(in the rows, 128 means zero)
Each row of Z is roughly a mix of the hidden directions of one of 4 groups.
Z (116 x 13):
[[140 136 136 119  99 136 173  74 129 120 134 142 135]
 [106 143 147 144 142 117  85 172 123 147 113 106 136]
 [119 131  84 118 101 144 136  89 152 120 147 158 123]
 [126 107  95 151 102 154 131 112 156 146 126 154 161]
 [144 143 124 140 111 125 151  71 102  95 119 132 133]
 [113 160 176 127 119 146 152  90 116 140 125 112 122]
 [125 143 147 135 118 123 163  67 112 130 137 125 151]
 [ 94 132 163 141 141 119 127 104  94 170 136 113 129]
 [156 130 121 142 110 121 145 149 156 125 146 139 184]
 [114 168 129 125 141 119 129 109 103  97 118 101  86]
 [124 162  99 135 129 113 119 135 153  84 118  90 133]
 [117 158 154 119 165 102 120 119 104 116 136  88 113]
 [147 116 114 151  98 135 152 129 150 140 134 152 179]
 [116 152 144  88 134 123 122 157 141 142 107 107 170]
 [136 117 109 133 125 109 120 159 138 134 125 122 195]
 [135 127 138 147  97 126 165  82 130 109 131 142  96]
 [110  91 120 144 171 122 133 125 110 150 153 125  93]
 [143  95 111 115 129 125 127 159 183 106 128 139 113]
 [133 126 143 112 133 144 108 169 130 158 132 125 180]
 [123 152 125 112 112 150 134  79 141 107 124 120  85]
 [143  86 109 144 107 133 140 120 174 127 138 159 117]
 [109 166 131 122 143 142 137 112 130 105 108  80 102]
 [ 96 124 155 158 163 114 134 137 131 164 147 106 115]
 [101 116 113 116 140 101 158  91 120 142 137 126  85]
 [137 111 117 143 148 113 131 123 107  92 137 132  69]
 [146  81 108 150 114 120 133 137 138 144 138 158 165]
 [126 104 130 129 135  94 172 135 120 154 158 143  97]
 [128 157 109  94 121 161 104  99 144  99 110 116 115]
 [169 134 142 142  98 143 143 136 130  82 111 138 151]
 [141 105  91 107 128 119 113 141 123 110 111 152 177]
 [152  92 138 135  86 127  94 113 128 141 121 152 151]
 [131 147 124 137 108 109 146 165 150 167 158 142 151]
 [138  87 131 138 135  85 158 150 109 146 140 152 137]
 [139 167 145 128 118 141 147  82 115  96 116 115 146]
 [108 142 110 119 140 125  74 144 125 108 121  93 104]
 [139  89 106 145 107 107 143 122 159 138 129 151 166]
 [133 143 139 101 153 141  85 152 121 119  97  96 141]
 [121 141 140  89 148 129 125 162  86 117 102 124 106]
 [147  93 105 125 108 113 140 148 152 135 131 161 167]
 [125 122 101 145 108  92 146 114 120 133 112 132 183]
 [139  86 144 133 130  84 158 125 104 142 132 151 113]
 [124 101 132 135 148 103 122 170 118 171 150 141 145]
 [101 101 141 156 151 109 145 119 120 168 153 126 103]
 [138  99 127 134 114 134 125 143 140 164 135 148 185]
 [140 138 160 134 151 155 128  84 112  90 118 109 123]
 [144 110  80 147 104 138 126 149 161  99 122 144 129]
 [115  89 112 156 159 104 140 112 107 148 154 132 109]
 [139  93 126 142 109 162 134 119 125 142 139 172  95]
 [118 155 106 155  96 131  87 151 137 141 135 102 146]
 [105 112 147 156 144 113 156  93 110 159 150 124 108]
 [109 160 123 102 156 149  93 138 134 128 113  87 124]
 [133 117 122 140 115 107 191 116 128 122 151 145 102]
 [140 121 164 139 102 136 113  76 122 121 109 137 102]
 [131 122 114 131 120 105 127 138 174 132 129 115 186]
 [105 148 175 145 124 130 147  91 106 151 127 114 112]
 [125 105 161 145 131  95 157 113 109 152 137 132  89]
 [129 144 127 159 117 148 173 108 102 110 105 105 145]
 [110 114 149 144 128 127 148  92  97 152 135 133  83]
 [138  92 162 144 148 124 123 116 119 165 167 140 136]
 [100 119 119 145 148 120 110 157 131 178 157 131 148]
 [129 171 157 113 116 156 103 138 118 110  94 109 121]
 [100 101 140 149 142 112 134 109  96 168 143 131 100]
 [143 103  91 162 118 100 129 133 147 116 136 130 170]
 [121 139 167 126 144 139 143  92  93 128 117 119  89]
 [ 97 104  80 112 146 141  98 128 144 120 114 131 105]
 [129 132  95 136 112 133 138 116 155  86 117 132  80]
 [132 100 121 151 102 137 150  87 128 142 134 166 105]
 [ 99 108 141 129 158 131 105 154 109 168 135 120  97]
 [129 150 112 159 107 149 119 133 164 149 153 132 167]
 [121 119 119 120 127 124  77 185 126 143 112 130 126]
 [131 109 107 141 117  89 144 110 179 119 130 125 155]
 [114 164 156 109 146 147 120 121  98 125 126 110  85]
 [124 163 150 124 131 113  84 145 111 121 135  89 106]
 [110 103  84 108 130 120  84 152 151 131 125 137 117]
 [149  77 116 123 119 140 115 106 146 111 115 158 156]
 [ 95 123 124 119 138 144  93 104 118 145 119 127  76]
 [124 130 122 116 110 100  78 167 139 155 146 130 121]
 [124 166 128 151 100 163 151 109 155 112 148 122 111]
 [140 143 115 113 116 127  95 177 154 115 110 126 160]
 [144  96  97 121 122 116 165 107 149 129 158 153 147]
 [117  99 122 154 131  96 159 140 122 161 160 151 134]
 [126 135  79 121 107 135 159  99 142  92 128 143 137]
 [121 143 147 119 134 154 130 108 113 121 130 131  61]
 [ 97 156 121 126 141 157  78 117 140 139 118 101 138]
 [127 140 120 117 125 117 119 150 179 124 123 103 175]
 [158 121 127 136  86 135 156 101 136  95 129 161 124]
 [122 127 156 138 157 123  93 167 113 152 115 102 149]
 [141 149 138 130 124 148 153  80 108  92 118 122 103]
 [ 87 155  96 124 143 150  94 113 142 136 124 105 142]
 [147 109 109 116 125 106 145 163 160 129 144 154 165]
 [130 106  94 130 155 114  96 178 143 128 135 127 144]
 [133 156 159 159 109 143 167 104 113 156 136 130 136]
 [122 162 121 109 125 154 122  95 136  93 102 100 108]
 [135 132 157 100 158 102 139 136  98  98 119 109  99]
 [127 116 110 116 138 126  86 189 144 135 122 128 136]
 [ 93 166 127 150 120 144 132 119 107 158 125 106  94]
 [145 114  97 136 111 130  98 145 158 108 130 127 176]
 [155 120  97 119 102 116 151 118 158 108 137 150 165]
 [128 173 160 117 100 149 115 115 109 114  94 117 130]
 [134 112 120 164 127 117 130 114  70 144 139 144 153]
 [103 124 152 168 144 104 151  98 114 156 145 116 121]
 [142 128 107 122 117 112 124 159 171 122 134 134 179]
 [117 121 159 172 104 125 140  85 127 142 137 137 105]
 [124 108 135 134 105 122 176 117 105 166 116 158 118]
 [121 135 144 109 121 124 126 137 158 160 124 118 188]
 [145 105 138 138 111 134 180 108 127 146 125 164 151]
 [128 169 154  96 120 163 104 143 126 118 103 110 139]
 [139  93  98 153  98 119 145 115 156 133 128 156 153]
 [139  91  99 139  92 123 146 135 135 137 113 154 165]
 [142 118 104  93 139 150 109 177 159 119 130 133 129]
 [135 130 114 126 124 127 111 165 159 131 127 114 187]
 [152 111 122 155  98 123 163 140 135 120 152 167 150]
 [130 110 163 159 119 104 165 114 115 144 142 136  95]
 [134 141 102 164  95 147 126 133 150 133 133 122 177]
 [126  83  99 128 113 144 123 112 154 146 123 170 143]
 [121  86  76 115 130 130 125 139 155 119 116 151 143]]
Which three rows in each list fit none of the groups? Every other row fits one group, some only roughly. Give them in the order they come.
  K_843: [127 152 149 148 124 153 129 112 115 140 152 136  71]
  K_241: [127 136 165 146  97 133 126 102 109 176 135 143 110]
  K_983: [125 151 124 112 149 105 113 162 143 110 120  89 164]
  K_182: [152 116 126 131 108 128 157  97 111  95 132 163  96]
  K_280: [139 118 120 151 110 145 115 139 146 155 144 134 187]
  K_647: [168  98 148 146 108 116 137 157 121 126 134 163 152]
  K_262: [118 148 169 132 142 145 116  94 103 141 128 118  87]
  K_417: [138 141 143 166  88 150 132 103 131 158 136 138 158]
  K_449: [ 93 112 118 126 156 132 108 104  99 138 114 118  84]
  K_934: [173 116 137 107 114 129 129 136 123  82  93 137 144]
  K_386: [116 185 111 131 112 136 123 128 100 105 103 106 136]
 : K_843, K_182, K_449
  K_107: [145 103 151 148 125  98 175 110 111 138 154 143 122]
  K_344: [143  78 115 144 108 123 140 125 157 143 138 164 146]
  K_663: [122 170 111 129 118 158 112 133 159  98 123 105  99]
  K_75: [ 96 148 132 125 146 138 137 113  98 135 115 112  73]
  K_728: [125 158 135 115 142 138 117 126 154  93 129  97  81]
  K_384: [102 158 108 119 127 143 142  83 139 106 121 104  98]
  K_55: [120 125 154  97 147  99  99 139 110 134 131 125  80]
  K_862: [136 103 166 138 124 105 152  97 109 131 115 129  87]
  K_143: [113 148 128 102 160 108 102 158 121 141 137  93 154]
  K_146: [121 118 122 123 164 146  93 163 110 124 120 117  86]
  K_86: [137 110 173 158 122 118 134 145 123 168 155 141 110]
  K_37: [135  91 123 121 147  95 121 168 112 156 131 144 152]
  K_213: [127 103 112 126 126 144 132 162 164 161 139 143 166]
  K_8: [122 140 177 130 137 135 139  99  97 151 128 128  90]
 : K_107, K_143, K_213
  K_300: [126 149 121 121 112 140 117 153 135 143 116 118 194]
  K_610: [155 155 123  99 103 151 147 110 148  92 120 133 153]
  K_698: [108 122 151 146 130 109 149 105 120 159 153 128  79]
  K_278: [124 150 147 120 125 140 130  86 125 101  99  99  92]
  K_936: [141  92 144 149 142 134 123 127  82 154 154 153 121]
  K_495: [155 104 164 124 120 119 173 107 110 134 124 156 142]
  K_359: [101 130 124 104 151 118  91 138 121 133 129 118  74]
  K_22: [123 107 134 129 131 119 113 148 133 182 168 154 119]
  K_73: [120  89 104 156 122 122 154  90 122 154 151 142 121]
  K_644: [144 108 100 140 152  98 114 162 133  86 138 112 130]
  K_892: [107 149 159 125 140 131 107 112 102 149 133 115  77]
  K_91: [105 159 173 136 149 148 123 119 106 136 119  96 108]
  K_353: [137  98 105 133 114 129 151 134 159 149 137 168 163]
  K_491: [126 109 150 144 145  90 171 121 104 137 155 136 108]
  K_147: [129 138 105 127 129 113 111  92 149  80 135 110  95]
 : K_73, K_491, K_147
  K_166: [125 152 128 130 105 146 158  90 147 115 144 127  83]
  K_978: [152  97 142 134 117 105 156 148 120 149 158 166 117]
  K_144: [133 106 120 128 122 142 114 178 150 162 136 149 158]
  K_488: [153 116 163 137 116 128 179 102 106 133 120 147 142]
  K_618: [122 152 158 118 169 115 101 139 130 128 149  85 129]
  K_458: [103 120 106 130 166 127 122 168 122 155 160 129 103]
  K_961: [138  86 130 138 108 100 143 110 119 146 146 173 116]
  K_398: [127 141 166 105 150 106 147 127  97 134 131 126  83]
  K_552: [164 108 176 119 134 120 156 104 113 113 127 150 137]
  K_482: [131  97  85 140 105 145 106 122 157 125 120 146 161]
  K_299: [115 160 170 136 137 132 111 141 112 168 134 104 104]
  K_27: [110 141 148 127 163 132  95 164 122 158 125  94 131]
  K_869: [170 101 159 134 108 116 143 125 136 131 140 159 162]
  K_198: [150 156 147 153 113 146 104 116 127 107 129  98 169]
 : K_144, K_458, K_299
  K_108: [144 153 133 125  96 166 102  97 145  97 112 129 124]
  K_294: [119 165 163 141 131 119 100 133 118 130 130  82 104]
  K_586: [113 178 126 134 131 131 127  93 120 103 123  96 100]
  K_113: [138 109 116 143  94 128 141 133 150 164 139 164 162]
  K_264: [151 140 128 141 111 107 125 168 146 131 152 124 177]
  K_128: [110 139 120 118 166 127  93 147 114 125  99  92 154]
  K_935: [147  92 109 125 115 142 118 173 135 138 121 156 160]
  K_38: [123 177 154 113 150 144 112 140 115 102 127  92 126]
  K_231: [115 132 135 142 131 127 135 104 118 134 145 139  58]
  K_956: [130  88 106 110 118 117 130 140 157 155 135 174 137]
  K_148: [106  93 121 150 136  88 130 133 120 172 148 137 142]
  K_622: [106  96 129 154 155 115 120 125  96 159 140 130  92]
  K_736: [145  82 131 145 159  86 130 136 104 120 149 134 124]
 : K_294, K_38, K_231
  K_643: [120 150 170 137 123 142 142  95  99 156 127 128  95]
  K_296: [143  83 106 147 135  78 140 127 141 116 136 136 149]
  K_48: [105 102 123 152 158 100 109 162 130 163 144 122 128]
  K_539: [110 124 132  94 168 111 145 133 111 116 120 122  80]
  K_587: [128 159 138 108 138 147  94 172 147 118 109 105 145]
  K_850: [135  85 117 141 123 101 156  98 126 122 130 160  98]
  K_569: [104 133 147 137 140 117 149  85  95 132 132 118  86]
  K_202: [133 128 116  90 157 112  99 176 135 127 118 111 145]
  K_115: [109 108 141 107 141 132 116 103 109 145 118 145  72]
  K_68: [130  82 115 112 114 125 135 114 137 157 125 179 124]
  K_764: [117 146 167 124 156 125 125 105  86 139 143 113  98]
  K_798: [132 167 107 115 111 133  92 161 124 100 113 125 100]
  K_443: [140 116 107 134 103 118 114 155 164 149 148 151 167]
 : K_569, K_202, K_798
  K_999: [143 147 134 113 136 107  95 168 105  93 142 111 111]
  K_888: [124 123 154 117 142 130  92 102  96 110 112 111  87]
  K_36: [128 163 123 116 119 119 121 174 158 118 124  98 160]
  K_556: [123 128  88 133 122 139 112 138 136 120 122 142 191]
  K_943: [159 107 120 102 130 119 125 183 129 140 140 155 145]
  K_619: [134 147 179 113 141 114 151 117  97 133 131 125  92]
  K_700: [114 134 154 147 162 109 135 170 111 149 130  94 135]
  K_930: [101 165 118 135 146 140 105 130 114 113 120  82 101]
  K_774: [142 131 115  91 117 148 105 177 159 120 117 135 138]
  K_441: [157 160 135 144 100 131 153 137 130  98 131 130 173]
  K_844: [107 137 136 137 143 142  76 145 137 169 132 113 148]
 : K_999, K_36, K_441
  K_614: [131 138 148 130 143 132 132 189 135 161 156 116 128]
  K_434: [130 149 117 128  98 116 145 144 156 145 135 136 184]
  K_785: [112 158 166 115 134 157 126 104  98 152 132 124  99]
  K_275: [127 113 121 143 149 133 115 121  85 115 117 128  71]
  K_551: [131 162 121 104 137 149  94 144 136 107 129 104 169]
  K_752: [ 97 143 127 112 166 111 132 120 113 131 117  84  96]
  K_268: [138  90 123 151 128  90 139 115 125 148 142 141 173]
  K_812: [112 151 148 104 126 145 163  90 118 138 137 124  88]
  K_641: [123 148 162 120 156 131 136 109  95 107 119 101  91]
  K_414: [112 169 144 138 132 155 104 111 131 113 105  84 130]
  K_662: [128  93 132 124 112 110 146 120 137 169 123 154 172]
 : K_434, K_551, K_812
  K_686: [142 127  99 113 107 121  82 164 122 115 103 141 150]
  K_528: [146 108 103 113 141 109 142 182 124 125 138 145 160]
  K_65: [102 130 127 132 161 133 119 113  89 150 136 116  80]
  K_242: [ 99 152  88 160 115 149 144 134 147 161 140 127 137]
  K_422: [108 120 140 153 167 128 127 107  89 135 134 111  89]
  K_565: [109 141  94 139 119 152  75 140 154 130 126 109 137]
  K_88: [138 103 111 148  94 146 136 115 172 144 137 155 148]
  K_267: [122 164 128 101 118 163 110 158 164 123 114 109 139]
  K_320: [105 132 132 113 162 135 145 110 100 111 108 112  81]
  K_981: [154  90 121 114 114 103 158 135 123 135 147 173 122]
  K_799: [126 166 154 114 101 126 130 124 144 130 113 116 181]
  K_121: [124 119 124 111 121 154 149  96 121 130 120 165  78]
  K_706: [137  82 131 137 118 129 149 104 127 139 136 170  93]
  K_770: [117 133 103  86 145 108 105 150 132 104  90 112 135]
 : K_65, K_121, K_770
